Each named turn below is shown by a few rows before and after it. Which turns, in which order, take the first row of each later pair to the second? The first pair is answered.
Kape:
[-0.78 -0.12 -0.56 -0.08 -0.09 -0.33  0.14  0.82 -0.67  0.62  0.05 -0.26
  0.34 -0.18 -0.52 -1.02  0.41 -0.38 -0.19  0.21 -0.01 -0.61  0.02 -0.25
  0.73 -0.97 -0.31  0.02 -0.15 -0.25  0.34  0.57  0.33  1.07 -0.98 -1.04
 -0.07 -0.98  0.89  0.76  0.37 -0.29 -0.49 -0.65  0.11  0.32] -> [ 0.08 -0.39  0.42  0.57 -0.92  0.37  0.43 -0.04 -0.64  1.22  0.86 -0.57
  0.09 -0.46 -0.91  0.00 -0.31 -0.30 -0.55  0.22  0.72 -0.58 -0.10  0.50
 -0.20 -0.63 -0.74  0.11  0.17 -0.11 -0.20  0.68  0.61 -0.29  0.07 -0.98
 -0.70 -0.24  0.50  0.19 -0.51 -0.19 -0.73 -0.19 -0.68  0.87]
[ 0.34 -1.25 -0.81 -0.75 -0.02 -1.27  0.62 -0.98  0.37  0.09  0.39  2.12
  2.01  1.64  1.40  0.88  1.38  1.87  1.15 -1.09  0.66 -1.04 -1.50  0.98
  0.20 -1.08 -0.09 -1.97  0.49  0.97  1.22  1.23  0.85  0.24 -0.92  1.21
  1.43 -0.39  0.75  1.50  1.70  0.08  1.59 -0.21  0.93  2.25] -> [ 1.11 -1.69  0.11 -0.58 -1.18 -0.05  0.89 -0.52  0.75  0.71  0.97  1.88
  1.53  1.82  1.24  1.34  1.13  1.24  0.83 -0.64  1.54 -1.21 -1.94  0.64
 -0.54 -0.05 -0.06 -2.28  0.70  1.16  0.87  1.27  0.95  0.37 -0.03  0.95
  0.44  0.10  0.78  1.98  0.32 -0.67  1.79 -0.52  0.12  2.65]
[-0.28  0.68  0.28  0.81  1.16 -1.14 -0.36 -0.52 -0.77 -0.46 -0.68 -0.05
  1.06 -0.64  0.19  0.07 -0.61  0.59 -0.19 -0.36 -1.14 -0.10  0.82  0.61
  0.91 -0.85 -0.23  1.36 -0.16  0.12  0.35  1.26 -0.16 -0.55 -0.58  0.66
  1.18 -0.23  0.20 -1.53  0.80  1.41 -0.03  0.55 -0.31 -0.25] -> [ 0.32  0.30  0.29  0.31 -0.07  0.06 -0.11  1.60  0.55  0.15 -0.41 -0.43
  0.38  0.17  0.44 -0.39  0.36 -0.78 -0.73  0.58 -0.33 -0.57 -0.01 -1.65
  0.60  0.89  0.53  0.10 -0.36  0.30  0.16  1.43 -0.30  1.78 -0.67 -0.73
 -0.35 -0.38  0.84  0.57 -0.93 -1.11  1.35 -1.05 -0.68 -0.55]
tetek:
[ 0.75  0.29  0.25  0.63  0.89  1.09  1.50  3.42  1.47  0.42 -1.95 -0.96
  0.50  1.43  0.56 -1.67  1.52 -3.04 -0.15  1.77  0.27 -1.12  0.61 -3.09
  0.40  1.04  1.30  0.03 -0.51 -0.46  0.69  0.78 -0.68  2.91 -0.81 -0.62
 -1.54 -1.44  0.71  1.91 -2.25 -3.62  3.24 -1.20 -0.38  0.94] -> [ 1.54  1.03  1.29  3.14  2.59 -0.38  1.27 -1.32 -1.79  0.02 -1.96 -1.14
  1.95 -1.07 -0.52 -2.45 -1.10 -1.81  0.32  0.61 -1.05 -1.39  2.31  1.70
  0.19 -1.67 -0.72  2.75 -0.01  0.79  1.26  2.51  0.40 -0.69 -1.02  1.50
  0.37 -1.14 -1.37 -3.05 -0.76  0.08  1.12  2.16 -2.06  1.15]
[ 1.29 -0.53  1.69  1.00 -1.16  1.78  0.87  1.45 -0.06  1.08  0.23 -0.55
 -0.41  0.38 -0.35 -2.03 -0.19 -1.79  0.41  1.06  1.11 -2.13  0.47 -1.16
  0.04  0.59 -0.11  0.63  0.81  0.83 -0.18  1.44  0.58  1.90 -0.59 -1.34
 -1.90  0.58 -0.23  1.02 -1.77 -2.42  1.37 -1.67 -1.80 -0.32] -> [ 0.67  0.00  1.74  1.76  0.36  0.15  0.49 -2.03 -1.86  0.35  0.38 -0.21
  0.59 -0.88 -0.86 -0.82 -1.70  0.55  0.76 -0.62  0.24 -1.26  1.46  2.34
  0.15 -1.70 -1.42  2.35  1.11  0.55 -0.10  1.24  1.09 -2.00  0.09  0.35
  0.33  0.97 -1.48 -2.11  0.33  1.54 -0.64  0.75 -1.20  0.22]
[-1.04  1.56 -2.10 -0.34  0.95 -0.67 -0.89  0.80  1.53  0.40  0.54  0.84
 -0.25 -0.76  0.31 -0.82  0.23 -0.31  0.14  0.02 -0.28  0.68 -0.42  0.53
  1.50 -0.64  0.49 -0.78 -0.07  0.20  0.27 -0.57 -0.36  0.03 -0.41 -1.03
  0.86 -0.32 -0.45  1.72  0.20 -0.46 -0.86 -1.84  1.78 -1.31] -> [-0.09  1.52 -1.70  0.59  0.50 -0.15 -0.53  0.83  0.92  0.64  0.36  0.51
 -0.13 -1.19 -0.03 -2.12 -0.25 -1.52  0.09  0.70 -0.14  0.01 -0.18  0.44
  1.16 -0.41  0.27 -0.42  0.00  1.24  0.53  0.68 -0.14  0.85 -1.04 -1.05
  0.39 -0.53 -0.70  1.12 -0.68 -1.21 -0.55 -1.91  0.20 -1.49]
bofa:
[ 1.90  0.24 -0.24  1.36 -0.04  1.45  0.59  2.09 -0.44  0.62  0.48 -1.43
 -0.41 -0.20  1.37 -0.84 -1.03  0.18 -1.99  2.42  0.88  0.55 -0.28  1.78
 -1.76  0.20 -1.19 -0.40  1.74  2.27 -1.26  1.45 -0.31 -0.73 -1.66 -1.79
  0.33  0.15 -1.54 -0.77  0.66  0.54 -0.80 -0.06 -1.30 -0.46] -> [ 1.29  0.33 -0.56  0.86  0.51  0.78  0.45  1.31 -0.56  0.28  0.42 -1.03
 -0.28 -0.40  1.41  0.08 -1.01  1.22 -1.70  1.67  0.61  1.18 -0.07  2.64
 -1.52 -0.53 -1.39 -0.13  1.75  1.70 -1.37  0.71 -0.36 -2.09 -1.39 -1.34
  1.27  0.13 -1.72 -1.07  1.73  1.94 -1.45  0.65 -0.29 -0.23]
[-1.15  0.71 -1.41  1.38 -3.33 -0.98 -2.94 -0.19  2.79 -3.42 -1.53 -2.29
  0.56  0.58  1.74  1.35 -0.11 -0.60  0.69 -0.33 -0.15  0.84 -3.24  0.90
 -1.58 -0.53 -0.27 -1.46 -0.26  0.34 -0.70 -2.06 -0.67 -4.47 -1.55  0.19
  3.38  0.19  0.37 -1.37  2.48  2.03 -1.24  1.90  1.54  3.46] -> [-0.64  0.20 -1.19  0.81 -4.74  0.36 -2.65  1.91  4.12 -2.73 -1.21 -2.56
 -0.34  1.62  1.99  1.43  0.74 -1.84  0.23  0.77  0.84  0.49 -3.96 -1.20
 -1.95  1.31  0.64 -2.75 -0.31  0.42 -1.09 -2.19 -0.69 -2.48 -1.15 -1.07
  1.68  0.28  1.01  0.66  0.78 -0.43 -0.06  0.25  1.04  3.47]
[-1.46 -0.05  0.43 -0.94  0.57  0.20 -0.44  0.57  0.81 -0.61 -0.59  1.10
 -2.00  0.81  0.70  1.11  0.51  1.48 -0.22 -0.01  0.23  1.10 -0.78 -0.22
 -0.18 -0.27  0.60 -1.40 -1.74 -0.07  0.58 -0.36  0.71  0.52  0.43  0.37
 -0.60  0.80 -0.87  0.51  0.71  0.67 -1.33 -0.42  2.28  0.69] -> [-0.55 -0.12  0.79 -0.43  0.09  1.17 -0.10  1.38  0.74 -0.15 -0.71  0.57
 -2.18  0.79  0.62 -0.29  0.34  0.20 -0.42  0.81  0.43  0.32 -0.76 -1.06
 -0.50  0.45  0.62 -1.65 -1.74  0.83  0.68  0.60  0.77  2.09 -0.17 -0.18
 -1.82  0.71 -0.78  0.60 -0.42 -0.90 -0.45 -1.00  0.88  0.38]
suro:
[-0.01 -0.74 -0.88  0.26  0.01  0.68  0.50  0.56 -0.31  0.61 -0.30 -0.25
  0.16 -1.10 -0.74 -2.07 -0.13 -0.57 -0.45  1.94 -0.62  0.34  1.22  0.55
  0.12 -0.07 -0.48 -0.05  0.23  0.92  0.54 -0.04  0.24 -1.03 -0.97 -0.29
  0.73 -0.53  0.43  0.19 -0.33 -0.38  1.09  0.54  0.51 -0.01] -> [ 0.27 -1.09 -0.43  0.09 -0.73  1.28  0.66  0.17  0.15  0.98  0.65 -0.32
 -0.36 -1.02 -1.09 -0.75 -0.45 -0.08 -0.71  1.97  0.36  0.76  0.95  0.92
 -0.54  0.24 -0.43 -0.24  0.55  0.48 -0.13 -0.48  0.38 -1.83  0.47 -0.32
  0.10 -0.04  0.25  0.29 -0.84 -0.15  0.86  0.64  0.44  0.52]
[ 1.29  1.40 -0.90  0.90  1.32 -0.64 -0.62 -2.92  0.46  1.80  0.31  0.30
 -0.13  1.19  0.82 -0.66 -0.57  2.69  0.80 -1.77 -0.02 -0.37  0.19  1.77
  1.43 -2.05 -0.46  2.08 -0.30 -1.43 -0.30  1.39  2.26 -0.06  2.50  0.15
 -1.58  0.72 -1.85 -2.30  0.45  3.73 -1.35  2.92  1.27  2.05] -> [ 0.03  1.48 -1.78 -0.39  1.59 -0.84 -0.86 -2.08  1.51  1.34  0.18  0.91
 -0.29  2.05  1.37  0.21  0.40  3.46  0.94 -2.09  0.00  0.19 -0.17  0.73
  1.99 -2.03  0.09  1.51 -0.45 -2.46 -0.28  0.24  1.96  0.13  2.65  0.13
 -1.13  0.45 -1.43 -0.97  1.08  3.69 -1.22  2.19  2.94  2.06]
[ 1.22 -0.58  0.17 -0.14  1.99  0.56 -0.09  4.53  1.85  0.64 -0.72  2.11
 -0.92 -0.73  1.79 -1.26  1.46  0.59 -1.20 -0.72 -0.67 -1.25 -0.40 -0.75
  1.61 -1.95  2.42 -1.16  0.18  0.19  0.29 -2.19  0.38  1.42  0.91  0.19
  1.66  1.44  0.29 -0.02  0.92 -1.10 -0.22 -1.34  0.03 -0.71] -> [ 2.61 -0.50  1.22  1.57  1.68  0.81  0.23  3.23  0.45  1.11 -0.53  1.29
 -0.60 -1.71  1.11 -2.50  0.22 -0.39 -1.41 -0.22 -0.64 -2.24  0.09  0.47
  0.93 -2.21  1.55 -0.20  0.36  1.46  0.38 -0.47  0.93  1.12  0.68  0.61
  1.27  1.54 -0.54 -1.98  0.09 -1.19 -0.17 -0.45 -2.38 -0.57]
[ 0.20  4.01  0.19 -0.77  0.24 -1.70 -0.55  0.41  0.00  0.60  0.81 -0.22
  2.44 -0.99 -0.33 -0.36  0.18 -0.54  0.18  0.25  2.04  1.29 -1.52 -0.56
  1.75 -0.14 -2.63 -0.48 -0.91 -1.84 -0.57 -0.05 -0.56  3.90 -1.14 -0.30
 -1.32 -1.11 -0.17  0.79  1.08  2.11  2.61  0.09 -2.49 -1.96] -> [ 1.12  3.64  1.21 -0.15 -0.63 -0.88 -0.26 -0.28  0.08  1.09  1.63 -0.62
  2.34 -1.27 -1.01  0.35 -0.53 -0.55 -0.27  0.31  2.94  1.23 -1.63  0.25
  0.87  0.28 -3.10 -0.25 -0.61 -1.70 -1.02  0.17 -0.06  2.82  0.09 -0.29
 -2.15 -0.56 -0.63  0.16  0.10  2.35  2.35  0.44 -3.30 -1.33]
Pairs:
Between the rows of a pair lie two turns.
[-0.05 -0.26  0.30  0.20 -0.70  0.74  0.49  0.96  0.09  0.59 -0.11  0.00
 -0.89 -0.12 -0.04 -0.82  0.23 -0.64 -0.12  0.74 -0.06 -0.32  0.33 -0.22
 -0.48  0.88  0.43 -0.24 -0.01  0.35 -0.55 -0.12 -0.16  0.85 -0.29 -0.47
 -1.12 -0.48  0.01  0.79 -1.01 -1.09  0.80 -0.42 -0.61 -0.73] -> [-0.88  0.18 -0.04  0.40  0.57 -0.50  0.00 -0.76 -0.68 -0.22 -0.23  0.44
 -0.35 -0.58 -0.09 -0.05 -0.40  0.74  0.25 -0.39 -0.70  0.35  0.89  1.53
 -0.13 -0.68 -0.31  0.53 -0.07 -0.19 -0.55 -0.72 -0.08 -1.05 -0.09  0.72
  0.50 -0.36 -0.53 -0.58  0.58  1.01 -0.33  0.75  0.35 -0.49]
bofa bofa
[ 2.57 -0.19  1.06  1.08 -0.05  1.98  1.73  0.07 -0.96  0.62  0.11 -2.07
  0.44  1.11  1.00  0.32  2.67  0.68 -1.08  1.12 -0.47 -0.10 -0.59 -1.11
 -1.37  0.81 -1.58 -0.93 -0.06  1.60 -1.58  0.06 -0.96  1.15  1.00  2.06
 -0.62  1.09 -1.31  1.24 -1.88 -3.11 -1.09 -1.93 -1.67  1.84] -> [ 1.55 -0.36  0.57  0.06  0.32  1.22  1.40 -0.64 -0.24  0.06  0.42 -1.56
  0.34  1.54  1.24  2.58  2.95  2.55 -1.11  0.15 -0.38  1.08 -0.67 -0.61
 -1.33  0.37 -1.54 -1.27 -0.06  0.27 -2.05 -1.56 -1.23 -0.72  2.24  2.40
  0.18  1.47 -1.42  1.61 -0.61 -1.32 -1.97 -1.60  0.41  2.38]
bofa suro
[ 2.71 -0.74  0.33  3.35 -1.16  1.26 -0.71 -2.56 -3.47  0.28  0.38  0.32
  2.29  0.12 -1.15 -0.53 -1.50 -0.97 -0.46  1.33  1.33 -2.66 -0.56  2.18
  0.54 -0.42 -0.11 -0.66  0.71  0.09  0.02  1.33  1.32  1.43  1.56 -0.28
 -1.38 -0.06 -0.29 -3.74  0.37 -0.28  0.10 -0.61 -2.63 -0.75] -> [-0.12 -1.05 -1.38 -0.10 -1.20  0.71 -1.36 -0.33 -0.50 -0.61  0.47  1.41
  1.34  2.25  0.22  3.76  0.97  1.64 -0.37  0.01  2.03 -0.25 -1.87  0.09
  1.44  0.39  1.41 -2.64  0.48 -2.98 -0.86 -2.54  0.30  0.46  3.32 -0.92
 -0.71  0.12  1.13  0.35  1.61  0.30 -0.02 -2.23  2.32 -0.22]
bofa tetek
[-1.66 -1.07  0.09  1.09  0.51 -2.04 -1.22  1.49  0.66 -1.32  2.05  2.33
 -0.26  0.33  1.10 -0.37  0.04 -2.64  2.13  0.36  0.00 -1.34  0.57 -2.41
  2.24 -0.67 -0.55 -1.34 -0.59 -0.91 -0.02 -0.37 -0.20 -1.76 -1.41 -1.61
 -3.11  0.84  0.20  0.34 -3.32 -0.57 -0.30  0.16 -1.03 -0.70] -> [-2.13 -0.81 -0.24  1.13  1.20 -2.84 -1.62  0.28  0.25 -1.74  2.01  2.61
  0.06  0.03  0.87  0.66 -0.23 -1.48  2.28 -0.47 -0.45 -0.63  0.96 -1.08
  2.30 -1.47 -0.95 -0.73 -0.49 -1.33  0.05 -0.88 -0.06 -3.56 -0.94 -1.07
 -2.06  1.08 -0.01 -0.71 -2.39  1.07 -1.23  0.86 -0.20 -0.44]
tetek tetek
[-2.03 -1.91  0.25  0.14  0.01 -1.51  0.26 -3.56 -0.29 -0.69  0.68 -0.20
 -0.24 -0.25 -0.04  1.75  1.99 -0.85 -0.15 -1.38  0.02 -0.26  2.09  0.47
  0.21 -1.28  1.34  1.29  1.30 -2.01  1.15  0.24 -1.93 -4.09 -0.46 -0.70
 -0.24  0.33 -1.16 -4.00  1.22  4.53 -0.20  1.99  0.46 -1.11] -> [-2.40 -1.66 -0.39 -0.17  0.54 -2.02  0.24 -3.13 -0.61 -1.01  0.01  0.01
 -0.15 -0.29  0.18  1.02  2.48 -0.80  0.10 -1.47 -0.51 -0.32  2.37  0.06
  0.69 -1.43  1.32  1.45  1.16 -1.94  1.59  0.44 -2.05 -3.40 -1.42 -0.60
  0.14 -0.10 -0.96 -3.86  1.77  4.42 -0.13  1.84  0.64 -1.52]
suro suro
[-1.09  1.07 -1.52 -0.08  0.49 -0.39 -0.15  0.50 -0.86 -1.11 -0.82 -0.32
  0.50 -0.51  1.41 -2.12  0.62 -0.63  0.73  1.20 -1.24 -0.82  0.86 -1.00
  1.85 -0.47 -0.08  0.00 -0.20  0.50  0.87  1.60 -0.05  1.68 -2.40  0.83
  1.73 -0.86  0.35 -0.70  0.86 -0.85  0.52  0.12  0.36 -1.76] -> [-1.57  1.12 -1.91 -0.96  0.51 -0.38 -0.25  0.88 -0.05 -1.19 -0.87  0.05
  0.25 -0.02  1.65 -1.16  1.08 -0.03  0.57  0.74 -1.05 -0.41  0.55 -1.55
  2.03 -0.27  0.41 -0.57 -0.25 -0.21  0.64  0.77 -0.21  1.56 -2.01  0.63
  1.87 -0.83  0.55  0.08  1.15 -0.80  0.33 -0.24  1.30 -1.63]
bofa tetek
[-0.63 -0.43 -0.15  1.81  1.00  0.58 -0.63 -0.15 -1.59 -0.08 -1.90  0.59
  1.70 -0.84 -1.15  0.24 -0.46  0.64  1.09 -0.25 -0.35 -1.27  0.07  0.99
 -1.32 -0.84  0.58  0.50 -0.32  0.28 -0.09  0.19 -0.42 -0.77  0.01  2.02
  2.25  2.02  0.19 -0.91 -1.18  1.60 -0.77  0.83  1.25 -2.54] -> [-0.16 -0.52 -0.02  2.17  0.95  0.79 -0.38  0.54 -1.76  0.11 -2.16  0.28
  1.62 -0.89 -1.12 -0.98 -0.43 -0.34  1.14  0.35 -0.49 -2.07  0.12  0.26
 -1.28 -0.63  0.74  0.45 -0.40  0.90  0.01  1.00 -0.39  0.31 -0.68  1.82
  1.82  1.80  0.29 -0.87 -1.55  0.51 -0.28  0.55  0.46 -3.02]
Kape tetek
[-1.63  0.68 -0.98  0.73  3.07  0.95  1.57 -3.52 -2.97 -1.12 -1.07  2.40
  1.28 -1.70  0.54 -2.65  1.74 -0.06  0.65 -0.90 -3.89 -1.13  2.08  1.70
  3.04 -1.66 -1.73  3.23  1.33 -2.30 -1.07  1.89  2.68 -0.20  0.41  0.91
  0.11  0.75 -1.17 -2.84  1.93  3.38 -1.17  1.99  1.14 -1.15] -> [-1.84 -0.98 -0.70 -2.26 -0.35  3.83  1.85  0.60  1.76  0.05  0.80  2.35
 -0.86  1.15  1.26  1.46  4.07  0.22 -0.28 -0.12 -0.77  0.20 -0.60 -2.39
  1.90  2.18  0.35 -0.01  1.21 -4.39 -2.86 -1.20  1.91  1.11  3.71 -1.72
 -3.05  1.87  0.47  3.01 -0.95  0.13  0.24 -1.31  3.26 -0.02]
bofa Kape
[-2.31  3.50 -1.17 -0.08 -0.18 -3.36  1.39  2.05 -0.55 -0.19 -4.17  0.84
 -0.01  1.10 -0.13 -0.75  2.42 -2.68  0.17  1.69 -3.94 -1.61  1.76 -2.23
  1.61 -1.14  0.40 -0.87 -1.48 -0.47  1.17  0.65 -1.87  0.09 -3.98 -0.21
  2.22 -0.91  1.64  1.10  3.18  1.00  1.85  0.85  1.23 -3.14] -> [ 1.34  1.96  3.38  2.73 -3.89 -0.34  2.36 -1.97 -0.85  2.41 -0.26 -0.85
 -0.96 -0.02 -2.22  2.92 -1.35 -2.17 -1.42  2.00 -0.17 -1.33  1.35  1.63
 -2.45  0.00 -1.73  0.12 -0.11  0.39 -1.05  1.33 -0.12 -5.39  1.62  0.38
 -0.60  2.23 -0.63 -1.98 -0.33  2.56  0.08  3.32 -2.48 -0.31]
Kape tetek
[-2.21 -0.26 -0.06  0.41 -2.64  0.29  0.07 -0.11 -0.01  0.50  0.95 -0.72
  0.57  1.17  0.05  2.09  0.07  1.43 -0.64  0.46  1.63 -0.21 -1.41 -1.50
 -1.32  0.51 -1.14  0.94  0.16 -0.01  0.18 -0.68  2.16 -0.26  2.72  0.19
 -0.25  1.09  1.68  2.35 -0.70 -1.59  0.76 -0.76  1.11  1.94] -> [-2.73  0.94 -1.44  0.85 -0.54 -1.05 -0.04  0.35 -1.44 -0.26 -1.09 -0.33
  1.56  0.62  0.51 -1.73  0.53  0.24  0.18  0.84 -0.65 -1.26 -0.26 -1.96
  0.22 -0.65 -1.11  1.71 -0.19  0.87  1.68  0.90  1.94  2.34 -0.81  0.66
  1.06 -0.33  1.91  1.61  0.62 -2.10  1.37 -0.89  0.84  0.49]
suro bofa
